Each path below is one point turned by a fixed rotation once a step. After each direction that follows a path, write how fast that rotation turns it, in deg/step (0 if it stays still).
Each turn is a multiple of 5 degrees from 10 to 175, or 0.
Each row of a path follows its step; steps can be skipped.
Path 1:
step 0: [-10.5  12.3   7.9 -11.7 -13.5  26.7 -11.3  19.4   3.4  -1.2 -14.7  -2.4
  -5.2   7.3  51.2  -9.2  32.2 -14.2  -3.9   7.3  15.0  11.0  -0.4 -35.4
 -15.2  -1.5  10.1 -24.9 -27.2  -7.2 -20.1  26.3   8.9 -20.9  -6.7  11.7
 -16.9  24.0]
step 5: [ 16.0 -24.0  24.3 -34.8 -31.7   4.9 -19.2  11.4 -17.1   4.5 -18.5  27.9
  12.1 -15.5   1.3   1.1   7.7 -13.8 -44.5  16.5 -18.8   5.6  -3.8   3.5
 -17.1  -3.7  16.9 -25.2  -1.6   3.5   1.3  14.7   5.0  15.1  36.0   8.2
   7.8   6.4]
step 9: [ 29.1   4.1  24.6  34.5 -21.4 -15.8   5.2   9.5 -20.2  14.7   0.3 -16.3
 -14.6   3.2  39.9  23.5 -13.7  -5.9   3.2  26.6 -14.1   5.1  -3.9  18.3
  12.3  10.8   0.8  -6.1  -0.7  -2.0   3.3 -13.1  17.6 -26.5  -4.8 -27.6
   7.1  39.6]
step 10: [-22.9  -9.4  40.7  -3.1  -2.9   5.4  -0.8   2.9   3.9  17.5  -0.3 -28.0
 -13.4  22.2 -23.4 -16.9  -9.9  -4.1 -22.0   7.8  -6.7 -12.2 -16.3  10.2
 -13.7 -27.9  -4.0  15.2  14.7   5.5  14.3 -14.4  -7.0   4.8  44.8  30.4
 -33.9  -3.0]
step 13: [-11.1 -32.4  -5.3  -3.6 -15.8 -21.0  13.2  18.6  11.0   9.4  -2.6  -5.2
  -3.7 -22.4   0.8  19.4  16.2  16.8 -24.8   3.7 -31.7   5.9 -22.5  37.7
 -27.6 -37.7 -20.7 -18.7   7.8   2.9  -4.8  -1.1   5.0  15.9  23.9   5.8
 -13.6   4.2]
step 14: [ 21.2  -0.1  28.2  46.4   6.6   2.6 -20.9 -15.3 -13.0 -11.2  19.9  14.0
 -10.6  16.0   6.4   4.6  44.8  -6.0  -9.8  10.0   9.8  10.6  -5.4  -6.3
 -21.9  15.8  20.0   5.9  -1.2  -1.6 -17.2   4.3 -12.6 -15.7  35.0 -26.4
  -6.6  -6.4]
step 17: [ 13.7   7.5  10.1  18.4 -11.2 -18.7  15.8 -20.8  -7.0 -38.2  -8.9   1.9
 -22.7 -11.0   6.6 -11.2  26.1 -24.7 -28.1  11.3  -2.0  10.5  -5.8  19.6
   3.0  22.6 -12.7 -13.4  21.3  -2.7 -31.6 -13.9  -7.0 -30.6 -13.4  -8.0
  11.1  31.9]
step 20: [ 35.5  26.4  16.4  18.8  16.2   6.8   1.4   4.5 -38.0   4.4   0.0 -29.5
 -19.2  12.7  16.0  -6.4   0.7  -9.0   6.0  22.3 -14.4  26.4  -7.6  14.0
 -15.1  -7.0  -4.6  12.2 -11.5 -10.8  11.0  -0.1 -10.4 -24.0 -12.0 -29.9
  31.5  23.0]
[ 10.2   1.5  11.7  -8.2   5.6  -3.1  -3.3  -7.4 -10.6   4.1   4.3   6.6
  10.0   9.2  -5.1   4.2  -2.5  10.0   4.9  -5.4   2.4  -2.9 -12.8  -1.8
  -7.1  -0.7   4.8  -1.0   1.8 -11.1   4.3  -0.9  -5.8  -2.0  -0.6   0.4
   3.0  -0.6]  170
[ 4.4  1.6 -2.1 -6.2 -6.7  9.3  0.7  5.4  6.1  7.1  2.3  6.8 -8.7  5.7
  3.1  8.7 -8.1  1.7 -6.4  0.5 -1.5 -8.7 -8.6 -7.9 -1.3  6.5 10.2 -4.7
  3.0  9.4  1.2  0.7 14.9 -6.0  3.1  4.1 -4.1 -0.8]  10
[ 11.3  -7.7  -8.5   0.0  -1.0  -4.9   0.2  -1.7  -4.2  -2.2   5.2 -20.5
  -6.3   3.3  -1.8  -8.2  -7.5   2.7  11.3  -3.3   8.7   2.8  -3.0   6.2
   5.8   6.4   6.0  -2.8   2.4   3.0   1.2  -5.0   4.4  -4.6   2.8  -0.5
   2.0   5.2]  130
[  1.0   3.7   1.3   4.0   8.0   4.7   1.5   9.5  -1.8   1.0  -1.0  -1.1
   4.6   2.2  -0.9  -0.2  -0.1 -12.7  -3.5   4.4  12.7   2.2  -9.8   2.6
  -1.2  -3.5   3.3   4.2  -7.1   8.7  10.0  -6.9   1.1   4.9   5.6  -6.6
  13.4 -12.2]  175
[  8.5   0.6   5.3  -5.7   2.7   0.9   0.3   1.1  12.1  -0.9  -4.6  -5.5
   8.1  -0.2 -12.4  -0.5   4.1   3.6  -7.0   2.8   7.8  -1.1  -4.7   1.8
   1.3   8.4 -10.3   3.3  -4.4   8.0 -11.4   3.2   2.2   1.5 -12.2  10.4
   4.4   4.0]  70
[  9.4 -19.4 -10.2   2.2  -9.6   9.8  -3.1  -7.2   4.0   0.1  -2.4   6.8
   2.5  -4.7  -2.5   8.1   6.9  -2.2  -3.1  -8.8   0.6   8.3   0.3   1.5
  -2.9   3.9   4.2   7.4   4.0  -0.7   0.1  -3.8  -7.4   0.0  -0.3  -0.6
   3.0  -7.3]  35
[  7.4   1.4  -0.7 -10.5  11.2   1.8   2.2  -6.2   8.0  -3.3   6.5  -0.5
  -8.0   2.4  -7.6  -8.0   6.7  -3.4  -2.3   2.5 -16.7  -6.1   1.2  10.9
  -2.1  -5.5   8.1  -0.7   2.7   6.1  -3.6   3.9  -4.6   0.7   3.6  -6.6
   2.1  -6.2]  120
Path 2:
step 0: [-22.3  -5.7   2.9  -0.7  25.2 -13.5  -2.1  -6.5 -56.3  48.1  38.2  29.0
   8.6   7.8  -7.9   5.0   4.2   1.9   6.9   4.2  16.2   7.2  12.7  -0.7
  16.7 -22.5  -6.9  11.3  -0.4   2.4 -14.2  15.8  43.0  10.2  -3.1 -18.1
  -5.4  -5.9]
step 1: [ -6.6  30.4  17.7  -9.9  33.1  24.4 -12.5  -1.1 -16.8   4.0   7.1 -16.2
  36.5  10.1 -31.5 -10.0  13.9  25.1  15.1 -47.6  19.2  30.7   7.8  -4.9
  14.7   3.1  11.7   1.8 -10.1  23.2  20.6  -6.6   7.4  39.4   0.0 -12.0
 -15.1  -0.3]
step 5: [-19.7   3.3   1.5 -46.8  -0.3  18.7  16.0 -34.9   3.8 -23.5   2.2  -6.2
  -4.7 -41.5 -12.6  -6.4  10.7  12.4  -0.9 -23.0  24.3  23.8 -20.7  12.8
 -11.9 -11.3  -0.7  10.4  29.5  -4.4  21.2   7.5  17.3  26.5 -28.1  -1.1
 -25.9  -1.2]
step 8: [-20.7   5.1  -1.6  -4.7  24.3 -18.6  12.8 -21.3  -6.0  11.2   4.2 -17.3
  -1.7 -16.2   4.8  26.3 -18.5  -5.8   5.3 -51.7 -12.2  34.1  17.6  22.6
 -25.3  11.4  15.3 -30.4   8.5   3.4 -17.4  10.5 -21.8  36.3  -4.3  13.9
  23.7 -10.0]
step 10: [-30.3  10.9  -8.9  13.9  34.1  -3.6 -20.6 -31.6  -4.0 -11.1   8.3  -8.2
  15.2  -6.1 -20.5   6.5   8.4   7.0  -6.1 -29.3 -10.3  26.6  15.5   7.4
  29.0  20.8   2.1 -31.2  16.1 -11.1  -4.2   1.9  -2.5  14.9  33.2  24.7
  46.7  10.5]
step 13: [-11.8 -26.3  -8.1  -9.1 -11.1 -15.4   2.3   8.6 -30.6 -12.6   8.9  -3.8
  28.6   4.7  -4.9  -3.9   7.9  30.4 -40.4  17.3  16.8  11.8  35.1  -8.4
  -8.6 -30.3  21.7 -28.1   7.3   2.7  29.7  -3.0   4.3  24.5  37.4 -25.4
  16.6   1.6]
step 14: [-30.3  -2.9 -11.7  -1.8  29.7  -0.8  19.3  -5.7  -0.4 -42.7  -4.4 -12.4
   8.0  10.0 -24.9  -8.1  37.1  20.0 -23.0   4.0  -6.0   7.9  22.1   8.6
  25.9  -4.5   2.3  15.1  18.1 -19.6 -11.6  38.1  37.7  15.5 -14.8 -19.1
   8.7  -5.0]
step 20: [ -8.6   5.5 -21.6 -24.3  13.6  -8.5   1.4 -10.8 -32.1  25.3  17.5   5.2
  57.5   9.7 -23.5   7.5   5.1  -1.2 -10.0 -22.9  21.8  -1.4 -21.4  -1.5
 -16.1  13.4   5.6   9.4   8.8  34.4  -5.0   1.9  -9.2  29.4   6.7 -31.6
 -22.9  16.3]
[ -2.3   1.4   0.8  -5.4   4.6   0.0   4.4 -11.6   1.1  -9.7  -2.6  15.2
   5.0  14.1  -3.2   6.7  -2.8   2.3   7.1   2.6  -3.0   1.1   6.2  -2.9
   3.3   9.4  12.5  -0.5  -4.4  -0.7  10.1  -1.9  -6.3  -2.5  -2.4  -6.7
  -0.2   4.4]  115
[-10.0   3.0   6.7  -1.2 -13.5  -7.7   2.0   7.5  -8.9   9.0   2.7  11.8
 -10.4  -8.6   2.2   1.9  -7.8  -0.2  -4.4   4.4   1.7   2.7   2.2   1.7
   6.0  -5.9   7.3   4.5  -3.1  -3.2   7.5  -4.5  -2.3  -1.8   0.3  -1.6
  10.9   1.3]  170
[  3.5   9.9   7.2   2.4  12.7   1.9   3.4   3.2   4.2   4.7  -9.7  -0.9
  -2.9   5.1  -7.8  -1.7   2.9  -4.7 -11.8  -5.0   9.0   0.9   0.5   1.2
  -2.1  -4.0   1.4   8.5   2.3   1.9   2.1   9.9 -11.9   2.1  -9.7  -4.1
  10.4  -3.2]  110
[ 10.6   3.5  -3.8 -11.5   3.4   3.4   3.3   4.2  -2.3   3.7   1.4  -8.9
  -6.5   0.0   4.8  -0.3  -5.3  10.7   1.1 -11.2  -0.8  -1.1   2.3 -13.6
   1.0   6.8   5.2   1.1   3.7  -1.8   0.7  -5.8  -0.6   7.0   3.5   5.3
  10.5  13.2]  155
[ -8.5   9.2  11.0   4.4  -3.3   0.4  -4.6  -0.1   1.3 -10.5  -8.1  -7.8
  -7.2   5.9  -7.0  -0.2 -14.6   7.3   1.9  -7.0  -1.5   9.6   2.6   3.2
   9.2   0.4  -4.0   0.0   2.0  -0.8  -6.5  -4.2  -3.3   2.3   4.4   6.1
  -8.2  -3.1]  160
[  2.7   2.5  -6.0   0.6  -2.1   0.9   2.7   6.4   4.8   6.2  -2.6   7.5
  -2.5   5.5 -14.1  -3.7 -11.7  -2.8  -0.4   6.0  -6.6   0.8   0.9  -4.6
 -14.2   0.8  -3.8 -13.0   1.5   6.5   0.3  -4.8   3.1  10.4   6.7  -4.7
   4.6  -8.2]  160
[  9.1  -6.8   3.1  -0.8   1.0  -1.7   8.8  -4.0   3.5  -6.1  -2.3  -2.9
  -4.5  -3.6  -0.3   6.8 -10.0   6.6   0.2   3.0   5.2 -10.1   2.9  12.1
  -1.4  -4.1   8.9  -3.3  -4.0  -3.6  -9.2  -3.6  10.9   4.5 -14.3   0.5
   4.5  -5.9]  40
Path 3:
step 2: [ 18.7  -5.7  -6.2  11.7  -2.9   3.3  24.8   6.4  28.4  22.2 -12.4  16.9
   7.5   7.7   0.9 -23.2  -2.3 -31.6  -2.2 -41.9   8.1  -9.8 -27.3 -12.2
  27.8   4.0   4.1   0.2 -28.6   8.2   3.5  13.4 -15.3  -7.0  41.1  41.1
  -4.8   8.2]
step 3: [ 61.1  -0.8   4.8   6.1 -24.6  -5.4 -13.6  -9.8   9.8  -0.2  -7.7  12.6
  12.8   0.2  21.9  20.2  13.6 -10.0 -20.6 -34.1  19.0  -8.4 -20.4  11.2
  17.2 -11.0 -16.8  13.4 -18.7  -4.3   5.8 -38.0  -5.0   6.0 -32.6  -9.8
  -6.9   8.7]
step 5: [-38.9  -9.4 -12.8 -13.9 -10.1 -18.7  17.6  38.5  -8.2  24.2  19.4  11.2
  -9.7   8.9  -1.1  -6.9  -4.3 -23.8  -4.1 -13.0   0.5  20.2 -28.3  22.5
   9.8  26.8   0.2 -18.2  -6.8  22.9  15.5   9.3  -6.9  14.1 -17.6  34.2
 -26.9 -10.0]
step 8: [-10.9 -23.5  -9.9 -19.1  -4.2 -25.9 -18.3  15.2  36.7  16.5 -21.8  -0.3
  -4.4  12.2  28.8  22.0  -9.5  11.2 -33.7  10.5   0.2  -4.5  -3.9  10.5
  20.0 -16.7  -1.9 -22.5 -13.7  29.1 -15.7  27.5 -12.1  11.1 -37.8  20.1
  10.0  11.5]
step 14: [ 33.4 -15.1 -18.7  19.1  16.9   7.3  -8.2   4.4   1.2  11.1 -36.1  34.3
  21.9  20.9  24.7 -10.1  -1.1   7.9  24.0   6.7   3.5  -1.0  -7.0 -32.6
 -19.0 -20.8  38.3 -32.4   1.3   0.2   7.5 -15.0   6.1  16.0  -1.4  13.5
 -21.3  -5.9]
step 15: [  8.0   0.8  20.2  12.5 -19.4  -1.6   1.2  26.7  -6.9  -0.7  -0.8 -13.2
  26.6  35.2  -1.5 -33.9  17.0  43.9 -17.5 -36.8  23.2   4.0 -30.9   5.7
  -7.6   9.5  16.7 -11.7  10.1  12.2 -13.7 -23.2   3.9 -24.3   5.6   0.6
 -19.5   0.4]
step 18: [  5.4  19.0 -13.6  22.2  -0.6 -45.4  12.1  18.7  -4.9 -15.2 -53.4 -33.5
  -9.8  -3.0 -11.6  -5.7 -16.5   6.9  -7.1  -6.8  39.3  14.5 -18.1   0.1
  11.1  -4.4  -0.2  -3.6 -10.3 -12.9  -9.9  -5.6 -11.9 -10.8  -2.4  30.3
 -19.6 -21.0]
step 20: [ 10.3  11.7  40.3  24.0   2.4 -19.9  -9.3  -8.9  26.2  24.9  20.0  31.0
 -15.9   8.5   7.8  -4.9 -15.2   9.0 -33.3 -13.1 -26.4 -22.3 -19.4  11.1
  -7.5   8.4  28.4   2.3 -17.8  26.6  -4.8  16.1   3.7  19.5   4.5 -15.3
 -12.0 -23.1]
[  2.5  -5.1  -4.2   7.4   3.9   5.4  -3.1  -3.4  -1.4  -0.1  -0.3   1.5
  -7.8  -8.0  -5.5   4.9   1.5   0.3  11.3 -10.4  12.0   1.8  -9.8 -14.0
  -3.9  -6.7  -7.8  -0.2  -2.9   2.5   9.1   4.0  -2.2   3.6   2.0   0.2
   1.6 -12.4]  95
[  6.4   3.0   4.2   8.9  -4.2   4.3   5.5  -0.3  -3.2   2.9   3.5   3.4
   1.5  -0.2   2.4   1.1   5.5  10.3   6.3   1.7  -9.9  -4.6   9.9  -5.1
  -2.9   8.8  -3.9  -2.2  -6.9   2.1   4.3  13.3  -1.8 -16.1   1.8   6.8
  -9.9  -1.7]  140
[  6.3  -0.6   3.2  -6.3  -2.0 -11.4  -2.6  -2.1 -11.2  -2.0  -4.4  -2.3
   5.1 -12.0   2.9   2.8  -3.7 -10.8   2.1  -0.7  -4.7  -5.3   2.3 -14.1
  -0.6  -8.1   5.6   4.5  -1.9   4.7  -2.8  -7.3   1.7  -3.7   2.7  -4.5
 -15.1   3.2]  100
[  5.0  10.1  -4.4   7.9   0.0  -3.3  -8.4   1.9  -1.0  -5.8   8.1   0.4
  -0.1  -6.2  -7.8  -2.3  -5.7  13.9   3.5  -5.7   7.2  -4.7   1.2   9.2
  -2.6  -4.1  -3.8   4.7   2.5  -8.9 -15.7  -5.0   3.0  -3.0  -3.7  -1.8
  -8.2  -0.8]  125
[ -2.7   4.4   0.1  -3.2  -4.6  -1.1  -8.2  -2.2   4.0 -13.0  -8.3   2.9
   0.0   1.6   2.2   9.4   5.2   4.6   7.7   2.0  -6.0   1.2  -2.3  -3.9
   3.7   4.3  -1.9  18.1  -7.7   4.3  -5.2   0.8 -10.7   5.2  -9.4   6.1
   5.9   4.2]  80
[ -6.4   0.5   7.2   6.8  -0.7  -5.2   0.1  -6.7  -4.9 -10.5  -9.7   6.7
  -8.1  -2.2   1.3   1.6  -4.8   9.0  -9.5   3.9   4.4   4.2   2.1  -3.9
  -7.5   9.7  11.9  -1.1   4.6  -4.4  -0.1   0.4  -6.7  -1.1  10.4  -9.4
   1.5  -6.7]  10
Path 4:
step 0: [ 11.2 -11.6  32.9  -9.2  -1.4  -6.4  35.4   6.8 -10.7 -15.7 -38.6  10.7
 -11.1 -11.0 -28.1  42.6 -10.6  13.8   0.2 -15.7  53.7 -13.7  -3.2  -4.3
  11.3 -25.6 -20.5  19.2   8.0  -6.1 -20.6   1.5 -25.3  16.8  10.7  14.4
   2.1 -20.7]
step 2: [ 10.5  -0.9  16.9  -7.9  11.5   9.8  -2.6  -8.1   7.1 -65.5 -23.0  24.0
 -24.6   1.2   9.9  -6.9 -17.8  14.1  -9.7  -0.4  22.2  35.7   7.0  -1.6
   9.2   8.9   7.6  12.4  34.5 -21.7 -28.5 -17.2  30.3   5.4 -29.6  12.3
   4.4 -15.2]
step 4: [ 25.8  29.7   8.6  17.4  -9.7 -34.7   7.5  33.4 -27.0  11.4   3.1   2.3
  -6.7 -25.8 -18.4   6.0 -20.5 -13.6 -17.6  18.6  14.7   1.4  21.7 -15.8
 -20.2 -15.1  -0.5  -9.3  18.8 -35.2 -30.5 -30.2  29.3  12.1 -24.8   5.7
  25.4   0.7]
step 5: [ -6.4   6.1  -2.9  -7.8 -22.6 -20.6  36.6  -3.7 -13.6  19.2 -19.6  32.1
 -18.1 -19.9 -31.3  -0.5 -12.7 -15.6   1.8  22.4  44.4 -18.6 -23.8   5.2
  -5.1 -22.4 -19.1  16.7  -5.7 -21.4  -2.0   0.2 -22.7  19.3 -15.4  22.7
  34.2  -1.7]
step 6: [ 45.7 -10.0  11.8  21.3  -4.9 -36.6   2.5  -8.3 -13.1  -2.2  -0.9  38.7
 -29.1 -25.2  -8.5  12.3 -10.7   2.1  -3.1  13.8  13.2  17.7   4.6 -30.1
  21.4 -26.6 -31.7  34.7  18.2   3.3  -3.1  14.0 -24.9   1.6  17.5   9.5
  11.8 -24.3]
step 10: [ -0.2  14.6  11.1 -18.4  -7.4 -35.1  13.1  -9.4 -23.3  -9.3   2.2  17.4
  -2.8  -2.8 -43.4   9.0  -2.3  -9.9 -43.7   7.7  25.3 -15.8 -16.2  -8.5
 -24.5  -7.5   3.0 -14.7  23.5 -36.0  12.2   7.0  -4.5 -21.4 -33.3  30.6
  26.6  -2.2]
step 15: [ 26.9   9.2  -0.5   3.6  -9.1 -15.5  26.6  11.0 -38.6 -24.1  -8.3  -2.4
 -17.8 -35.5   3.1   0.3 -41.3  -4.4 -20.1   7.3   0.4 -18.9  -1.1 -26.8
 -21.0 -18.8 -18.1 -39.9  18.4 -19.3  12.2 -14.1   2.8 -32.4  -9.3  25.3
  10.9  -9.6]
step 17: [ 30.9  -7.5  37.0  21.8  -7.5 -38.5   0.9 -22.2  16.4 -34.2   9.9  21.7
  10.9 -22.5  -9.9  27.7   3.8  12.5 -11.9   8.3  28.6  -0.5  28.5 -12.2
  -2.8  -6.1 -19.9   9.9  -8.8  -4.4   2.8  19.4  14.0 -47.2   5.9   4.7
  16.4 -19.4]
[  5.4   1.5  -1.1   3.8  -1.4   8.6  -7.4 -12.1  10.4  -4.5   4.2  -5.2
   2.4  -0.4   9.0   8.7   3.7   3.8   5.3   3.5  -6.0   6.5  -1.6  -1.5
   3.3   2.0  -9.7   0.8  -4.9  -5.8 -11.4   3.7   3.4   0.4 -14.4   0.2
   4.2   9.5]  70
[  1.0  -7.9  17.7  -3.9  10.3   4.5   2.0  -1.5   0.4 -14.6  -2.0  -8.0
   0.0   2.1  -9.6   9.1   5.4   3.9  -3.9  -6.7   2.5  -0.7  -3.0   2.1
  -2.2   6.4  -1.3 -10.5  -0.2   1.0   0.5   5.4  -0.8 -10.0   1.9  -0.8
  -6.7  -1.2]  45
[  0.8   3.0  10.0   3.1  -9.6  -1.8  -6.3   2.6  -3.2   6.2   4.3  -3.3
   3.4   7.9 -10.8  -6.0  -9.8   8.5   7.9   4.4  -5.2  -4.2  -2.1   8.4
 -14.5   2.3  -7.2   2.9   1.3  -9.3   3.9  -3.0   5.9  -8.5  -3.1   1.9
   2.9   0.4]  60
[  8.4 -19.1   0.5   1.7  -2.6   3.2  -0.6  -2.3  -1.2  -0.1  11.2  12.3
   4.0   6.5   2.0   3.9  -4.9   0.7   2.6  -7.2  10.0  -0.6   5.8   0.4
   0.8   3.3   1.8   9.7  -4.1  -4.7   4.5  -2.9 -10.6  -0.7  -3.7 -10.3
   0.3  -1.5]  65
[ -2.3 -10.7   9.4   8.0  10.1   1.4   7.7  -0.1  -4.2   6.6  -1.0   1.9
  -4.3  -9.3   0.3  -1.7  -0.9 -12.1   9.7   5.1  -4.4  10.4   4.2   7.1
   1.2   5.9   2.0   0.0  -0.2  -2.5   2.9   6.9   7.9   2.3   0.3   2.0
  14.1  -1.2]  25
[ 3.0  4.4  2.4  8.5 -6.7 -8.5  3.0  0.1  5.1  3.5 -9.2 -1.7 10.5 -1.8
 -1.0  3.5  3.2 -1.1 -2.5 -9.0  8.0  3.1 13.1  9.7 -1.8  9.4 -0.8 -2.8
 -6.1  5.3 -3.4 -9.1  2.5  1.5  6.5 -0.6  0.9 14.6]  80
